What is the hidden score of each row? Scores go from 0 to 30, and 15 is about the middle. The score is a weighted sum of the row's numbers plus the product of two more (or one squared), each taken from its middle value.
<-0.6 -0.5 -0.9 0.0 0.2 -1.3 1.4 0.6 -0.4 0.9 -0.6 0.4 -1.2 0.4 -0.2 0.3> >> 20
<0.3 0.8 0.9 -0.2 1.1 -0.6 0.1 -0.4 2.3 -0.4 0.1 -1.4 0.3 1.7 0.2 -1.6> >> 14
<0.1 0.5 -0.7 -0.8 0.1 0.4 0.4 0.1 -0.8 1.4 0.2 0.2 0.4 -1.2 0.3 0.5> >> 13
<-1.0 0.3 0.0 0.3 -0.3 1.7 -1.3 1.3 -0.1 -1.4 0.8 -0.4 0.5 1.2 0.1 -0.1> >> 24
<-1.4 0.2 -2.1 -1.6 -2.1 -1.9 1.7 2.0 -1.4 -0.1 0.6 1.9 1.3 0.9 0.8 0.4> >> 11
<-0.5 0.6 -0.5 -1.5 -0.9 -1.3 1.6 1.0 0.2 -0.1 0.7 0.6 0.2 0.7 -0.1 -0.8> >> 13
<1.2 0.2 -1.2 -1.1 -1.8 -0.7 0.4 0.6 -2.1 -1.7 1.4 0.6 0.9 1.0 1.2 0.9> >> 13
<-1.3 -0.1 -1.5 0.1 -1.7 -1.2 0.8 1.3 -2.3 1.2 0.2 1.7 0.9 -2.1 0.3 1.6> >> 14
<1.7 -0.1 0.0 -1.0 0.2 0.0 0.3 -0.9 -0.2 -0.8 -0.4 -0.6 -0.1 0.1 1.5 1.1> >> 8
<0.3 0.5 -1.4 -0.5 -0.9 -0.7 0.9 0.3 0.9 -0.1 -0.5 -0.2 0.3 0.5 0.8 0.5> >> 8
<-0.4 -0.8 0.8 1.1 1.0 1.1 -1.7 0.8 1.0 -1.8 1.3 -1.4 1.3 2.2 0.7 -2.4> >> 18
<-1.7 0.6 -0.9 -1.3 -0.3 -1.0 1.6 1.8 1.2 0.9 0.5 0.7 0.2 1.1 0.0 -0.1> >> 13
<0.2 0.0 0.1 -0.3 0.3 -0.2 0.2 0.0 1.1 -1.7 0.4 -0.6 0.1 0.5 -0.5 0.0> >> 20
<0.6 -0.2 -0.4 0.8 0.4 0.5 0.6 -1.2 0.2 0.2 -1.2 0.7 0.3 -1.1 0.4 1.0> >> 11
<1.7 -0.5 1.0 0.9 0.1 0.4 -0.6 -1.1 -1.4 0.0 -1.0 -1.4 0.6 -1.8 0.3 1.1> >> 21
<-0.2 -0.2 -0.2 0.1 -0.9 -1.2 0.7 0.3 0.3 0.9 -0.3 1.6 -1.0 -1.6 -0.2 -0.8> >> 14
<0.4 0.7 0.5 1.3 0.7 2.1 -1.3 0.1 -0.3 -1.6 -0.5 0.2 -0.1 -1.0 -0.3 -0.7> >> 19
<0.7 -0.8 -0.1 0.8 -0.1 1.3 -1.1 0.4 0.1 -0.4 0.3 -0.5 -0.7 0.2 -0.6 -1.0> >> 9
<-1.3 0.5 0.4 0.0 1.0 0.2 -1.2 1.7 0.2 0.2 1.7 -0.2 0.2 1.0 0.0 -1.1> >> 18
<0.1 0.4 0.3 -0.6 0.1 -0.4 1.4 -0.8 -1.1 2.0 -0.6 0.2 -0.9 -1.7 -0.2 0.2> >> 8
<0.6 -0.8 0.5 0.1 0.6 0.2 -0.2 -0.2 2.3 0.1 -1.1 -1.5 -0.6 0.8 -0.2 -0.9> >> 11
<0.1 -0.1 1.2 0.9 -0.4 2.2 -1.2 -0.2 -0.6 -0.9 0.1 0.9 -1.6 -0.8 -0.3 0.1> >> 22
<-0.3 1.1 -0.5 -1.4 -0.1 -0.3 0.4 0.2 1.6 -1.3 -0.3 0.2 1.7 0.3 0.6 1.0> >> 5
<-1.8 0.3 -0.5 0.6 1.1 0.9 0.0 1.2 0.7 1.3 -0.6 1.3 -1.3 -0.3 -0.9 -1.9> >> 15
<0.2 0.9 -0.7 -0.8 -0.5 -0.5 0.6 -0.2 0.1 -0.1 -0.4 -0.4 0.3 0.4 0.2 0.3> >> 13
<-1.0 -0.6 0.1 0.7 1.1 1.1 -0.9 0.0 -0.6 1.7 0.7 1.3 -0.8 0.4 0.3 0.0> >> 23
<-0.1 0.7 -0.6 -1.0 -0.1 -0.8 1.3 0.1 0.4 0.1 -0.2 1.4 -0.5 -1.1 -0.1 0.7> >> 6
<-0.8 -0.2 0.4 0.1 0.6 1.9 -1.3 1.1 0.4 -0.4 1.2 0.1 -0.9 0.8 -0.2 -0.2> >> 26
<-1.7 -0.5 -0.3 -0.2 0.6 0.8 -0.7 1.7 0.6 0.8 0.9 1.3 0.1 0.8 -0.2 -0.9> >> 20
<-0.8 0.0 -0.6 -0.4 -0.1 -0.9 0.5 0.2 0.0 -1.4 0.3 -0.1 0.3 -0.3 0.0 0.3> >> 18
<2.1 -0.7 0.2 -0.1 -0.6 -0.4 -0.5 -0.5 -0.7 -0.8 0.0 -0.4 0.3 -0.1 0.5 0.3> >> 13
<-1.6 0.6 -1.4 -1.2 -1.4 -1.5 2.0 1.2 -2.0 0.0 0.0 2.0 0.8 -1.5 0.1 2.1> >> 6
<-0.9 0.8 0.3 0.3 1.5 -0.2 -0.3 -0.4 1.3 0.3 0.2 -0.6 -0.5 0.8 -0.5 -0.5> >> 14
<-0.5 -1.6 0.9 2.2 -0.2 1.5 -2.0 -0.8 -0.9 -0.7 0.3 0.8 -0.7 -1.2 -0.5 -0.5> >> 21
<-1.1 0.5 -0.7 -0.7 -0.3 -1.4 0.2 0.1 0.4 0.4 0.4 0.1 -0.3 -0.8 -0.1 -0.3> >> 9
<-0.2 -0.4 1.0 2.6 1.6 1.1 -1.5 -1.1 -1.5 0.6 0.2 0.8 -1.9 -0.9 -0.1 0.9> >> 16
<1.4 0.4 0.7 -0.7 -0.2 0.7 0.2 -1.0 -0.7 -1.0 0.7 -1.1 1.2 -0.5 0.5 0.7> >> 15
<1.4 -0.8 2.0 0.9 0.2 0.9 -1.2 -1.8 1.5 -1.1 -1.1 -1.6 -0.3 0.8 -0.3 -0.8> >> 21
<-0.1 0.3 -0.2 -0.9 -0.1 -0.1 1.3 0.8 0.1 0.8 -0.3 0.7 -1.0 -0.8 -0.1 0.7> >> 11
<0.4 1.0 -1.2 0.2 -0.2 -1.2 0.7 0.2 -0.3 -0.6 0.1 0.5 0.0 -1.0 -0.2 -0.4> >> 21
<-0.9 -1.1 0.1 -0.7 0.1 -0.6 0.0 -0.3 -0.4 -0.5 0.5 -0.1 0.4 -1.4 -0.1 0.2> >> 11
<-0.2 -1.2 0.9 1.9 0.8 1.4 -1.6 -0.1 -0.5 1.0 -0.2 1.3 -0.3 0.5 -1.0 -0.1> >> 24
<1.6 0.2 -0.8 -0.1 0.0 0.1 -0.1 -1.0 -0.2 -0.3 0.0 -0.1 0.5 0.1 0.4 1.0> >> 11
<2.5 -0.1 2.0 1.7 0.4 3.4 -1.9 -0.7 -1.2 -2.5 -0.2 -1.1 -0.5 0.0 0.3 -0.8> >> 29
<0.5 -1.3 2.0 1.9 0.2 1.5 -2.3 -1.2 -0.7 -1.2 0.8 0.3 -0.4 0.0 -0.3 -1.4> >> 24
<1.5 -0.7 1.4 1.3 1.4 0.8 -0.7 -1.8 -0.2 0.8 -1.0 -0.8 -1.4 -1.0 -0.2 0.1> >> 19
<1.2 0.0 1.4 0.6 -0.7 -0.2 0.0 -0.8 -0.1 0.1 -0.6 -1.5 0.6 0.0 -0.2 0.9> >> 24
<1.1 0.3 -0.2 -0.8 0.0 -0.3 0.2 -1.1 -0.1 -0.3 0.6 -0.5 0.9 1.6 1.0 0.1> >> 14
<0.0 -0.6 0.0 -0.6 -2.0 0.0 0.9 0.4 -1.7 0.0 1.1 -0.2 1.9 0.1 0.9 2.2> >> 25
<2.1 -1.0 0.2 1.1 -0.3 -0.4 -0.2 -1.5 -0.5 -0.2 -0.5 -0.5 -0.1 -1.6 0.0 0.8> >> 21
<-1.0 -1.4 0.6 0.9 0.9 0.4 -0.4 0.8 -0.5 0.7 0.6 1.9 -0.8 -0.1 -0.7 -0.7> >> 16
<0.7 -0.4 0.2 0.8 -0.9 -0.6 0.2 0.4 0.3 1.2 0.6 0.4 0.1 -1.0 0.4 -0.7> >> 14
<-1.0 0.6 0.0 -1.0 -0.1 -0.7 0.6 0.4 0.4 0.0 0.8 -0.2 1.1 0.7 1.1 0.9> >> 9
<-0.2 0.3 -0.5 -0.5 -0.6 -1.2 -0.1 0.7 0.9 0.1 0.9 -0.2 0.2 0.5 1.2 0.6> >> 9
<-1.3 -0.6 0.4 0.5 0.4 0.4 0.0 0.5 0.1 2.9 0.2 1.3 -1.6 -0.4 -1.0 -1.4> >> 23
<-1.8 -0.1 -0.3 -0.1 0.2 0.9 -0.7 1.5 0.5 -1.3 0.9 -0.4 -0.2 1.9 0.1 -1.6> >> 20
<0.9 -0.9 0.8 1.6 0.0 2.2 -1.4 0.0 -0.2 -1.5 -0.2 -0.2 0.3 0.3 0.0 -1.5> >> 22
<-1.2 1.4 -1.6 -2.0 -0.8 -1.3 1.9 1.6 0.3 0.4 0.2 0.4 -0.6 1.1 -0.1 -1.2> >> 11
<-1.8 -0.7 0.4 0.1 0.4 -0.4 -0.4 1.6 0.1 0.1 1.1 0.2 0.1 0.0 0.0 -1.2> >> 15
<0.6 -0.2 -1.2 0.7 -1.1 0.1 0.8 -1.1 -3.5 0.3 -0.6 2.1 1.2 -2.0 0.1 2.2> >> 15
<-1.4 -0.2 -0.2 0.1 0.8 1.3 -0.5 0.1 0.2 1.1 0.5 0.3 -0.3 -0.1 -0.6 -0.2> >> 20
<-0.6 0.7 -0.7 -0.7 -1.1 -0.8 1.0 0.8 0.5 1.1 0.4 0.4 1.0 0.3 -0.3 0.1> >> 15
<-0.3 -0.5 0.7 0.8 0.9 0.9 -1.7 -0.4 -1.3 -0.3 1.1 -0.4 -0.6 -0.7 -0.7 -1.3> >> 17
<1.6 -0.2 0.2 0.0 -0.1 0.5 -0.4 -0.8 0.0 -1.6 0.3 -0.3 0.7 -0.3 0.8 1.2> >> 13
<-0.5 -0.7 0.7 0.9 1.4 1.6 -1.4 -0.4 -1.5 0.1 -0.3 0.1 -0.5 -1.2 -0.7 -0.2> >> 16
<-0.5 0.2 -0.3 -0.1 0.4 0.1 0.3 -0.3 -0.8 -0.3 0.0 0.1 0.2 -0.6 0.7 1.3> >> 8
<-0.1 0.3 -0.9 -0.3 -0.6 -1.1 0.6 0.0 -0.4 1.3 -0.6 0.2 0.1 -0.5 0.3 -0.2> >> 10
<-0.3 -0.3 -0.7 -0.9 -0.6 -0.9 0.7 0.1 -0.3 0.6 0.0 0.2 0.6 0.7 0.0 0.4> >> 13
<2.3 0.0 0.3 -0.1 0.5 -0.6 -0.5 -1.1 0.2 -1.3 0.8 -2.0 0.8 0.5 1.0 0.3> >> 10
<-0.8 1.3 -0.5 0.1 0.1 -1.0 -0.1 0.0 1.3 -0.6 -0.3 -0.2 -0.8 1.9 -0.7 -1.5> >> 18
<0.3 -0.1 -0.9 0.3 -2.4 -0.6 0.7 0.3 -2.6 0.2 0.5 1.2 0.8 -1.4 0.1 2.3> >> 20
<1.0 -1.1 0.2 2.0 0.8 1.9 -1.7 0.5 -1.1 -1.2 0.7 -1.1 -0.5 -0.7 -0.5 0.1> >> 16
<-1.3 -1.5 -0.6 0.3 -0.8 0.2 -0.7 1.6 0.6 0.8 0.8 1.2 -0.2 0.0 -0.9 -1.1> >> 8
<-1.0 0.0 0.5 -0.8 0.7 0.8 0.0 -0.4 0.8 1.2 -0.6 -0.4 -1.1 1.3 -0.1 -0.5> >> 21
<-1.3 0.4 -2.0 -0.7 -1.5 -0.9 0.9 0.4 -1.3 0.9 0.6 1.9 1.1 -0.9 0.3 1.4> >> 9
<0.3 0.7 0.0 -0.3 -0.1 0.1 -0.4 -0.7 -1.2 1.0 0.0 0.1 0.4 0.4 0.7 1.0> >> 16
<0.5 -0.9 -0.9 -1.5 0.1 -0.2 0.5 0.9 1.0 0.1 0.0 -0.3 0.9 0.5 0.4 0.2> >> 5
<-1.4 -0.3 0.0 -0.1 1.1 0.7 -1.1 1.3 -0.5 1.3 0.7 1.0 0.3 0.5 -0.7 -0.7> >> 17
<0.2 0.1 1.0 0.5 0.1 -0.8 0.3 -1.1 -0.4 0.6 0.0 1.2 -0.8 -1.4 0.3 1.4> >> 2
<0.0 0.3 -0.7 -0.7 -0.4 -0.3 1.0 0.2 0.9 0.2 0.8 0.2 0.3 0.2 0.2 0.9> >> 13
<2.6 -0.1 1.2 0.9 0.1 1.5 -0.4 -1.1 0.3 -1.2 0.0 -1.1 0.6 -0.2 0.5 0.7> >> 21
<-1.3 0.2 -0.3 -0.1 0.3 -1.4 1.8 0.8 1.5 0.8 -0.7 1.2 -1.4 -0.6 -0.8 0.0> >> 18
<0.5 -0.2 -0.9 -0.5 -0.8 -0.2 1.0 1.0 0.7 -1.0 -0.9 -0.3 0.4 1.6 -0.1 0.5> >> 17
<-0.5 0.3 -1.0 -0.3 -1.7 -0.8 0.4 0.9 -1.2 -0.7 1.0 1.5 2.0 -0.3 0.5 1.3> >> 13
<0.1 -0.4 -0.6 -0.7 -0.8 -0.4 0.1 0.4 -0.5 0.3 0.2 -0.9 0.7 -0.2 0.4 0.5> >> 9
<-1.0 -0.6 0.8 1.2 1.2 0.4 -0.7 0.3 -1.4 1.0 0.6 0.9 -1.4 -0.1 -0.3 -0.7> >> 17
<1.3 0.2 0.8 0.2 -0.2 1.4 0.6 -1.1 -0.3 -0.4 0.8 -0.7 0.4 0.1 1.1 0.8> >> 26
<-1.1 1.0 -0.9 -1.7 -1.3 -1.1 2.6 1.2 0.6 1.0 -0.4 1.8 -0.3 0.5 -1.3 -0.8> >> 15
<1.0 0.6 1.0 0.4 1.3 0.9 -0.8 -0.2 1.2 -1.1 -0.5 -3.0 -0.3 2.2 -0.1 -1.9> >> 17
<0.0 -0.1 0.4 0.8 0.4 1.0 -1.0 0.1 -0.9 0.3 -0.5 0.4 -0.6 -0.2 -0.2 -0.5> >> 19
<-0.1 -0.5 0.5 -0.2 1.3 -0.4 -0.2 -0.1 2.3 -1.3 0.4 -2.0 -0.6 2.6 0.0 -1.0> >> 15
<-0.3 0.2 -1.1 -0.4 -2.6 -0.8 2.1 0.7 -2.0 2.1 -1.2 2.0 0.2 -1.4 -0.6 0.9> >> 20
<1.0 -1.6 0.9 2.2 0.4 1.6 -2.4 -0.8 -1.5 1.0 0.1 0.1 0.1 -2.2 -0.7 -0.5> >> 14
<1.1 -0.7 1.2 0.9 0.0 0.5 -0.3 -0.8 -0.4 -0.2 -1.3 -0.5 0.4 -0.2 0.3 0.8> >> 21
<-0.2 -0.3 0.2 -0.2 1.2 -0.2 -0.7 -0.9 0.5 1.8 0.6 -0.7 -0.3 2.0 -0.1 -0.9> >> 18
<1.6 -0.7 1.4 1.8 1.1 2.5 -1.9 -1.5 -0.9 -2.2 0.4 -0.7 -0.2 -0.6 0.0 -1.1> >> 21
<1.5 -0.5 1.2 0.4 0.0 0.5 0.2 -0.9 -0.8 -1.1 -0.4 -0.4 0.8 -1.5 0.1 0.8> >> 19
<-2.8 0.0 -0.7 0.4 0.4 -0.6 0.6 1.9 0.2 0.8 0.7 1.2 -0.1 0.8 -1.5 -2.3> >> 19
<-1.1 -0.2 0.9 1.7 0.2 1.1 -0.4 1.1 -0.2 0.3 0.2 0.7 -0.9 -0.7 -0.9 -0.6> >> 24
<-1.3 -0.5 -0.2 0.9 -0.4 0.1 -0.5 0.7 -1.1 0.0 -0.2 1.2 -0.7 -0.8 -1.2 -0.8> >> 23
<-0.2 0.0 1.3 1.7 0.2 2.0 -1.4 0.3 -1.6 0.7 0.3 1.6 -0.4 -1.0 -0.7 0.2> >> 23
<-1.6 -0.6 0.3 1.2 0.9 1.2 -1.3 0.4 -1.0 1.4 0.2 1.4 -0.8 0.0 -0.6 -0.7> >> 21
<0.5 1.0 -0.8 -0.8 0.1 -0.4 0.2 0.8 -0.4 -0.6 0.0 -0.7 0.1 0.2 1.0 -0.1> >> 10
<0.1 -0.3 -1.7 -1.2 -0.8 -0.4 0.8 0.0 -0.5 0.1 0.1 0.4 -0.4 0.4 0.3 0.7> >> 9
<-0.5 0.4 -1.2 0.1 -0.4 -1.4 0.4 1.2 1.1 1.0 0.6 0.1 0.8 0.0 -0.4 -0.6> >> 5
<-0.2 0.1 -0.3 0.4 -0.3 -0.8 0.7 -0.4 -0.4 1.7 0.6 1.1 -0.2 -0.8 -0.7 -0.5> >> 15
<0.3 -0.4 0.9 -0.6 0.9 0.1 -0.8 -0.2 2.0 0.1 -0.3 -2.8 -0.2 2.0 -0.5 -1.2> >> 8
<0.0 -0.7 0.3 1.0 0.1 0.8 -1.5 0.0 -2.3 -0.8 0.2 0.6 -0.5 -1.3 0.3 -0.6> >> 17
<0.8 0.1 -0.7 -0.7 0.6 -1.5 0.3 0.9 0.7 1.2 1.0 -0.8 0.4 1.0 -0.2 1.1> >> 7
<-1.4 1.1 -1.8 -0.6 -1.3 -1.6 1.5 1.3 -1.0 0.9 -0.1 2.2 0.8 -0.9 -0.7 -0.4> >> 15
<0.0 -0.9 1.0 1.2 1.1 2.1 -1.7 -0.6 -0.6 0.3 -0.2 -0.4 -1.0 -0.8 -0.6 -0.3> >> 21
<0.9 -0.3 -0.5 -0.9 -2.4 -0.4 0.0 0.5 -1.6 -0.8 0.4 -0.3 2.5 0.3 1.3 1.0> >> 12
<-0.5 -0.3 0.9 0.8 -0.3 1.2 -1.0 -0.4 -0.8 1.2 1.4 1.4 -0.7 -0.7 -1.3 -0.7> >> 27
<0.0 -0.4 0.3 1.6 0.1 1.5 -0.9 0.5 -0.4 1.2 0.3 -0.4 -0.3 -1.0 -0.4 -1.1> >> 21
<0.1 -0.1 0.3 0.0 0.1 -0.2 0.6 0.5 0.0 0.2 -0.4 -0.2 0.9 -0.9 0.7 0.7> >> 12
<0.9 0.0 -0.9 0.6 -0.7 0.8 0.0 -0.8 -1.1 0.5 -0.4 0.3 -0.5 -1.8 0.0 1.8> >> 15
<1.2 -0.2 -0.8 -0.3 -0.7 -0.1 0.1 0.5 0.4 -1.4 0.6 -0.7 1.2 0.5 0.4 0.3> >> 7
<-0.4 0.0 -0.1 -0.5 -0.1 -0.8 0.7 0.3 -0.1 0.7 0.0 -1.3 1.5 0.3 0.9 0.6> >> 14
<0.1 0.5 0.4 0.1 0.6 0.9 -0.5 -0.8 0.9 -0.1 -1.2 -0.9 -0.8 1.8 -0.8 -0.6> >> 20
<-1.3 0.4 -0.9 -1.2 -1.4 -1.7 1.2 0.8 -0.5 0.2 0.0 1.6 0.5 0.0 0.1 -0.8> >> 10
<-1.4 -0.7 0.1 0.5 0.9 1.0 -1.2 -0.5 -1.1 1.0 0.3 1.0 -0.9 -0.6 -1.7 -0.3> >> 17
<0.1 -0.8 1.0 0.0 1.2 0.2 -0.5 -1.5 0.0 0.8 -1.0 -0.2 -1.5 -0.6 -0.3 -0.8> >> 11
<2.1 0.2 2.4 1.2 1.5 1.0 -1.0 -2.4 0.0 -0.7 -1.0 -1.4 -0.5 -0.6 0.4 -0.3> >> 14
<0.9 0.3 -0.6 -0.3 -0.4 -0.1 0.8 -0.5 -0.7 1.2 -0.7 0.4 0.8 -1.1 0.3 0.4> >> 12
<0.5 0.8 1.8 -0.3 1.7 0.5 -0.3 -2.0 0.7 -0.5 -0.5 -1.2 -2.0 1.0 -0.7 -0.3> >> 10
<0.9 -0.1 -0.2 -0.6 -0.2 -0.4 0.0 -0.6 0.4 -1.2 0.2 -0.8 0.4 0.0 0.1 -0.2> >> 12
<0.6 0.4 -0.7 -0.2 -1.4 0.3 0.3 -0.5 0.3 0.0 0.0 -1.0 0.3 -0.1 0.7 0.6> >> 13
<-0.8 0.3 0.6 -1.5 1.4 -0.6 0.3 -0.3 2.2 -0.4 0.8 -1.6 0.8 2.0 -0.1 -2.2> >> 10
<1.7 -0.1 0.0 1.4 -0.4 -0.6 -0.7 -1.7 -0.9 0.5 -1.2 -0.3 0.3 -2.6 0.4 2.1> >> 21
<0.9 -0.7 -0.2 0.9 -0.4 -0.5 0.0 -1.1 0.0 1.0 -1.0 0.1 -0.3 -2.1 0.0 1.1> >> 16
<-0.8 0.4 -1.8 -0.4 -2.7 -0.9 1.7 1.5 -0.2 1.0 0.7 1.8 1.0 -0.5 0.5 2.1> >> 16
<-0.3 0.5 -1.9 -1.0 -1.4 -1.3 1.3 1.4 -1.2 1.1 0.8 0.8 2.0 -0.1 0.7 0.9> >> 10
